In the data rows, the value 128 means zero.
Here are some numbered points:
(107 121 137 137 124 133 135 121 128 129 118 121 129 131 131 123) 0
(109 81 154 93 171 120 118 128 115 128 110 128 124 103 136 136) 1
(131 140 130 102 142 122 117 144 162 152 135 173 138 93 78 130) 2
(112 123 122 139 123 128 126 128 134 132 119 117 139 131 135 124) 3
(140 142 130 105 129 117 111 162 117 148 112 112 108 143 136 148) 4
(95 128 125 138 138 144 143 122 136 125 90 138 125 117 151 133) 5
(150 157 154 110 114 106 134 180 152 142 152 133 155 185 121 124) 6
(137 137 102 139 166 131 135 120 113 154 119 125 127 127 146 139) 7
(129 127 124 121 138 116 138 132 112 137 139 129 140 156 132 114) 8
(113 163 125 124 108 145 113 151 117 109 120 124 143 172 129 118) 9
(140 109 107 144 148 109 141 103 125 126 133 135 134 116 143 135) 10
(161 180 176 148 126 160 128 180 173 180 128 110 88 142 170 133) 11
(135 181 113 115 127 152 114 189 118 132 95 146 114 144 156 170) 12
(105 99 142 124 113 107 141 112 120 100 129 135 117 128 125 133) 13
(119 90 120 124 103 107 125 128 106 181 168 185 127 194 150 122) 14
(131 140 110 119 130 145 107 149 165 92 129 144 126 91 95 131) 15
(101 93 124 187 130 173 147 102 152 113 119 138 142 94 150 129) 16
(137 75 170 134 128 132 134 123 136 147 117 110 112 99 119 135) 17
(168 89 129 149 147 122 117 108 106 154 136 103 114 116 155 143) 18
(137 155 119 125 108 135 106 123 110 140 90 86 94 140 143 143) 19
(137 109 123 152 131 103 157 94 118 130 153 129 113 133 138 139) 20
(135 104 140 158 128 104 171 115 99 96 110 151 126 91 110 143) 21
(119 129 112 121 132 140 110 142 159 98 111 149 129 82 105 130) 22
(181 70 189 134 124 131 135 135 164 182 106 93 83 85 119 144) 23
(120 114 103 155 126 114 131 111 130 130 145 107 160 137 133 128) 24
(105 112 145 128 118 125 130 108 116 126 120 106 135 131 123 114) 25
(145 128 127 122 119 126 127 119 143 138 145 127 138 148 140 120) 26
(79 89 130 138 137 120 143 103 95 113 133 118 147 120 110 114) 27
(135 103 128 146 148 95 126 134 86 120 148 130 142 141 154 119) 28
(173 75 105 164 160 136 125 99 105 155 138 123 112 124 161 136) 29
(110 83 129 113 163 97 118 125 93 113 130 142 151 96 89 137) 30
(147 104 131 140 162 119 155 122 97 123 136 103 152 135 158 95) 31
(107 88 142 133 113 71 161 109 98 96 152 149 104 106 130 142) 32
(113 164 115 106 124 154 113 150 124 121 93 129 115 144 136 142) 33
(148 73 123 144 178 162 131 110 122 130 118 136 127 139 158 134) 34
(113 96 141 140 125 77 152 109 110 103 153 146 114 124 140 138) 35
(112 113 133 141 131 132 132 113 125 127 137 114 133 133 131 116) 36
(114 197 97 107 107 126 70 141 179 185 134 132 139 34 0 141) 37
(109 123 134 113 131 127 121 131 122 123 136 125 151 161 125 118) 38
(109 92 138 127 125 93 141 99 124 97 152 149 106 116 141 140) 39
(128 157 125 123 118 150 141 178 138 129 103 138 109 160 149 153) 40
(156 132 103 131 155 125 175 100 113 114 104 130 132 85 119 137) 41
(103 75 153 127 147 89 134 106 95 93 141 135 140 104 124 125) 42
(118 189 104 112 132 151 115 169 119 131 99 134 109 145 161 162) 43
(128 153 135 174 122 128 186 109 145 142 162 123 99 191 129 130) 44
(101 77 144 123 151 101 131 116 83 106 127 127 145 110 114 130) 45
(105 68 148 119 149 92 129 109 81 99 135 134 137 102 116 134) 46
(144 139 131 153 132 130 164 146 132 133 171 141 106 202 138 142) 47
(160 127 139 139 125 133 124 132 136 168 132 124 111 161 144 123) 48
(144 133 86 89 153 124 33 188 167 16 148 183 150 22 11 154) 49
(114 178 88 107 112 134 92 131 95 114 124 131 139 173 127 103) 50
(81 125 143 133 143 142 145 123 161 121 107 135 129 102 140 123) 51
(116 90 140 135 139 143 134 112 140 131 103 108 114 130 143 149) 52
(121 121 140 116 128 121 119 129 113 114 119 129 135 125 124 126) 53
(147 96 148 134 149 110 153 128 113 139 134 92 136 122 151 103) 54
(98 141 126 125 131 143 128 129 137 116 123 135 137 151 123 113) 55
(130 128 116 138 134 112 131 127 104 142 151 149 133 176 148 117) 56
(163 175 168 85 115 112 83 182 221 148 145 181 159 58 23 141) 57
(115 140 127 140 128 151 137 132 142 128 130 129 119 144 142 132) 58
(99 69 141 140 160 156 161 119 147 103 123 137 130 116 124 133) 59
(122 166 105 110 142 154 116 164 124 125 93 145 106 144 160 163) 60
(157 113 77 154 171 110 146 87 108 172 136 115 156 113 136 130) 61
(120 93 142 135 99 90 146 98 124 98 152 143 99 116 135 145) 62
(120 127 123 138 149 129 146 127 118 123 133 113 143 140 143 112) 63
(124 141 141 124 113 103 120 111 159 146 134 119 135 59 88 137) 64
(159 120 91 173 171 116 159 86 113 165 146 113 141 133 137 131) 65
(156 115 104 154 160 109 155 100 108 123 109 136 142 95 121 135) 66
(154 87 119 152 145 139 124 113 111 141 132 123 116 126 151 135) 67
(116 120 117 141 136 101 136 125 98 131 153 159 128 166 143 124) 68
(150 129 64 156 92 96 97 98 140 164 180 122 182 105 128 121) 69
(101 60 156 116 159 85 126 113 74 85 131 129 144 100 113 130) 70
(112 101 126 162 119 104 151 91 143 112 149 135 137 114 133 115) 71
(166 105 119 141 143 154 130 118 134 146 133 126 118 127 153 125) 72
(121 148 139 111 83 136 119 126 109 132 109 99 122 159 125 116) 73
(170 106 116 142 153 132 154 101 111 121 116 123 119 96 140 141) 74
(118 92 154 108 160 102 134 121 101 106 127 134 138 100 129 116) 75
(79 124 126 112 159 133 135 124 126 103 129 137 153 144 123 119) 76
(155 148 117 135 129 97 111 119 102 161 91 71 79 114 166 157) 77
(145 148 106 104 104 130 69 178 156 93 134 153 133 77 72 116) 78
(90 128 124 123 143 136 124 123 130 108 126 128 140 133 128 119) 79
(158 120 108 96 107 128 57 179 201 72 152 172 135 36 40 120) 80
(120 108 126 133 145 78 148 121 101 104 158 154 124 147 142 129) 81
(147 139 121 128 140 111 159 126 112 98 124 154 134 129 130 135) 82
(110 169 114 101 102 142 83 149 95 125 92 117 122 135 110 100) 83
(119 142 104 137 103 142 111 127 119 123 126 100 152 168 127 129) 84
(93 114 136 130 136 126 139 117 121 115 125 125 145 130 129 115) 85
(119 114 138 125 116 101 116 134 130 121 151 146 143 99 109 135) 86
(152 135 145 130 118 138 131 129 171 152 139 126 112 119 148 132) 87
(126 108 129 126 127 94 170 105 111 87 126 145 111 99 123 147) 88
(154 144 82 87 145 125 47 170 177 24 136 175 149 18 11 156) 89
(120 84 124 142 168 120 163 117 114 104 135 109 149 127 139 113) 90
(145 104 114 160 142 103 171 104 109 160 154 100 122 119 115 144) 91
(133 101 136 127 151 107 162 112 98 79 93 134 131 74 106 144) 92
(110 113 121 140 125 105 135 124 118 124 139 124 137 129 135 130) 93
(118 106 135 144 118 86 152 109 121 109 155 143 109 134 140 138) 94
(148 154 108 129 120 140 122 144 112 156 146 118 138 192 136 116) 95
(131 165 136 125 108 135 123 140 147 151 111 116 114 146 127 119) 96
(130 102 132 138 174 95 170 121 82 112 136 91 176 134 162 73) 97
(180 109 127 159 133 144 132 124 110 148 129 117 110 148 165 125) 98
(150 137 110 136 132 128 126 130 115 157 142 135 134 194 149 118) 99
(126 174 114 102 105 148 108 154 108 130 96 116 110 155 152 143) 100
(157 113 141 130 125 94 123 128 116 147 115 87 76 118 158 160) 101
(127 135 130 107 141 117 114 134 120 145 110 115 116 129 133 133) 102
(101 161 127 106 84 197 97 123 120 107 88 117 112 182 109 116) 103
(91 95 155 113 209 205 167 106 166 88 91 152 154 150 175 118) 104
(180 159 193 156 92 140 120 130 170 181 115 108 66 118 147 146) 105
(95 118 146 119 132 122 140 118 129 108 125 138 135 113 135 109) 106
(170 167 156 154 121 130 140 114 149 182 140 102 91 126 138 133) 107
(148 145 102 128 125 141 106 140 105 138 118 123 117 128 139 116) 108
New points follow, each followed by the numbers of its three nearest points above, nearest first.
(156 122 132 136 132 95 128 134 110 146 102 87 74 119 162 164) 101 77 19
(119 94 107 141 122 88 128 119 118 169 169 179 126 187 147 118) 14 68 56
(113 115 116 143 148 85 144 117 100 108 160 159 116 150 143 138) 81 68 94
(143 149 160 137 112 125 139 144 150 148 130 127 89 129 150 140) 87 96 48
(136 122 111 144 110 112 109 125 119 136 172 84 177 124 137 116) 24 93 26
(100 53 135 141 156 160 150 103 162 103 121 140 119 132 129 152) 59 52 34
(132 133 129 112 140 117 113 145 144 141 137 169 144 100 89 134) 2 86 22
(122 164 125 116 71 181 100 132 109 114 101 108 110 174 108 123) 103 73 9
(179 62 111 167 164 141 113 104 97 157 139 118 108 128 160 146) 29 18 67
(114 168 121 132 109 149 107 162 113 121 118 124 135 152 123 120) 9 33 84
(125 99 124 131 176 91 171 119 79 109 144 93 177 136 162 80) 97 31 90
(127 98 115 137 188 92 172 116 74 110 140 89 179 136 166 76) 97 31 90
(167 110 129 145 140 150 131 110 132 145 131 123 116 129 151 130) 72 67 98
(132 128 131 117 114 122 133 171 123 120 128 152 99 148 149 163) 40 4 60
(129 154 135 104 79 137 110 131 104 134 115 93 126 162 123 113) 73 9 84
(145 135 108 126 148 122 193 105 114 107 101 119 114 84 107 149) 41 66 92
(98 136 126 105 109 183 112 118 132 114 91 114 125 160 112 119) 103 55 33
(151 109 114 158 155 109 114 145 84 134 154 121 151 163 164 109) 28 56 31
(142 127 157 142 100 111 138 116 142 135 139 130 86 119 140 142) 87 62 94
(150 121 140 135 127 113 166 117 103 103 113 152 130 93 127 133) 21 82 88
(95 89 144 126 105 66 152 104 106 89 153 153 97 110 130 139) 32 35 62
(110 157 122 101 110 163 110 139 127 120 88 121 123 157 132 137) 33 100 9
(160 125 78 158 96 106 103 100 133 158 185 109 174 109 135 122) 69 24 26
(91 128 149 110 139 122 138 119 130 106 122 142 139 112 129 103) 106 85 79
(109 97 187 157 218 240 209 141 169 100 103 171 141 113 156 122) 104 59 16
(134 162 142 182 129 129 189 98 147 140 163 121 101 196 133 127) 44 47 20
(190 119 182 152 101 141 132 136 170 182 117 108 79 106 144 133) 105 23 107
(125 117 101 148 115 115 120 120 130 139 148 110 157 124 132 124) 24 93 3
(106 148 108 99 147 149 114 156 135 121 103 158 88 124 160 162) 60 33 43
(136 159 161 103 87 136 120 142 160 152 119 122 130 121 106 120) 96 87 73
(124 141 122 138 121 110 132 125 132 130 121 148 130 67 66 141) 64 86 2
(165 176 164 114 101 99 143 204 153 146 161 108 165 239 139 122) 6 95 47
(179 145 188 153 91 147 131 136 173 187 114 110 83 117 156 137) 105 107 11
(123 88 189 174 225 246 216 140 177 97 104 176 148 107 156 119) 104 59 16
(121 117 154 105 129 105 121 141 140 136 142 159 131 98 103 128) 86 2 53
(170 177 179 86 104 121 91 177 234 161 138 182 153 61 36 128) 57 2 80
(164 165 193 153 135 149 123 201 166 165 150 100 99 174 152 116) 11 48 6
(150 89 167 129 122 122 125 136 153 150 123 114 111 96 120 141) 17 23 87
(62 81 119 126 151 126 147 100 85 105 135 118 171 117 108 108) 27 45 85
(136 129 71 151 96 98 92 103 130 164 186 113 192 129 137 130) 69 24 26
(137 95 128 145 165 105 130 125 92 120 136 132 143 139 150 125) 28 31 10
(168 104 117 151 138 156 134 116 129 145 129 117 119 131 154 131) 72 67 98
(123 108 114 139 116 82 123 105 105 129 162 141 151 115 137 134) 93 86 10
(128 108 129 116 131 96 110 141 130 81 142 155 129 76 98 132) 86 22 15
(143 128 193 97 114 145 126 153 211 153 125 165 144 99 78 130) 2 57 87
(156 105 127 137 123 141 132 111 141 137 136 123 119 120 145 129) 72 67 26
(149 90 157 137 152 114 155 130 119 134 124 101 131 115 145 110) 54 31 90
(167 168 181 146 133 153 122 188 168 174 139 111 84 156 158 124) 11 105 107
(180 146 186 155 93 145 134 131 169 190 113 105 71 113 145 129) 105 107 11
(104 159 110 107 128 144 111 164 118 116 106 133 126 148 138 140) 33 60 100
(133 134 137 113 129 109 105 123 110 152 101 85 109 116 126 144) 102 19 4
(176 110 130 156 132 128 145 119 117 130 114 124 112 111 143 137) 74 67 72
(161 118 167 134 115 123 120 124 138 166 115 90 96 114 148 145) 101 87 17
(152 112 144 122 121 92 123 131 108 136 120 98 80 118 154 160) 101 77 4
(109 186 92 105 116 117 79 143 193 190 136 144 142 23 1 141) 37 57 2
(132 102 123 128 181 93 166 120 85 111 134 88 174 133 157 78) 97 31 90
(154 121 76 159 125 100 118 99 126 157 156 120 167 108 130 125) 69 24 61
(130 130 103 143 116 107 104 124 121 136 171 81 189 129 143 121) 24 69 84
(92 99 133 173 122 214 147 109 178 104 97 148 154 73 159 115) 16 51 59
(165 148 144 136 92 102 91 127 177 169 121 112 135 34 59 138) 64 37 2
(118 93 128 179 127 126 142 84 151 135 143 138 133 105 136 125) 71 16 10
(110 114 153 129 120 131 131 112 112 130 121 106 127 131 130 120) 25 0 36
(157 127 76 160 102 97 113 98 131 156 177 112 171 101 133 117) 69 24 61
(115 113 160 103 115 131 120 99 164 115 139 135 118 110 129 111) 106 13 0
(118 121 139 106 131 119 110 118 116 149 108 94 125 125 116 127) 102 25 53
(131 168 90 135 112 91 93 126 85 158 76 74 93 121 171 146) 77 19 101
(89 94 131 179 133 195 149 104 166 105 101 145 151 78 147 127) 16 51 59
(137 137 133 102 136 108 108 120 114 166 97 84 110 120 129 136) 102 4 19
(150 81 143 167 181 178 150 120 129 137 124 139 127 124 159 139) 34 72 67
(116 164 116 105 73 192 100 132 120 113 90 109 113 187 113 123) 103 73 9
(106 187 76 96 126 132 93 130 120 113 113 145 141 141 96 111) 50 83 33
(97 132 132 98 103 171 102 119 136 116 93 113 131 167 110 118) 103 73 55
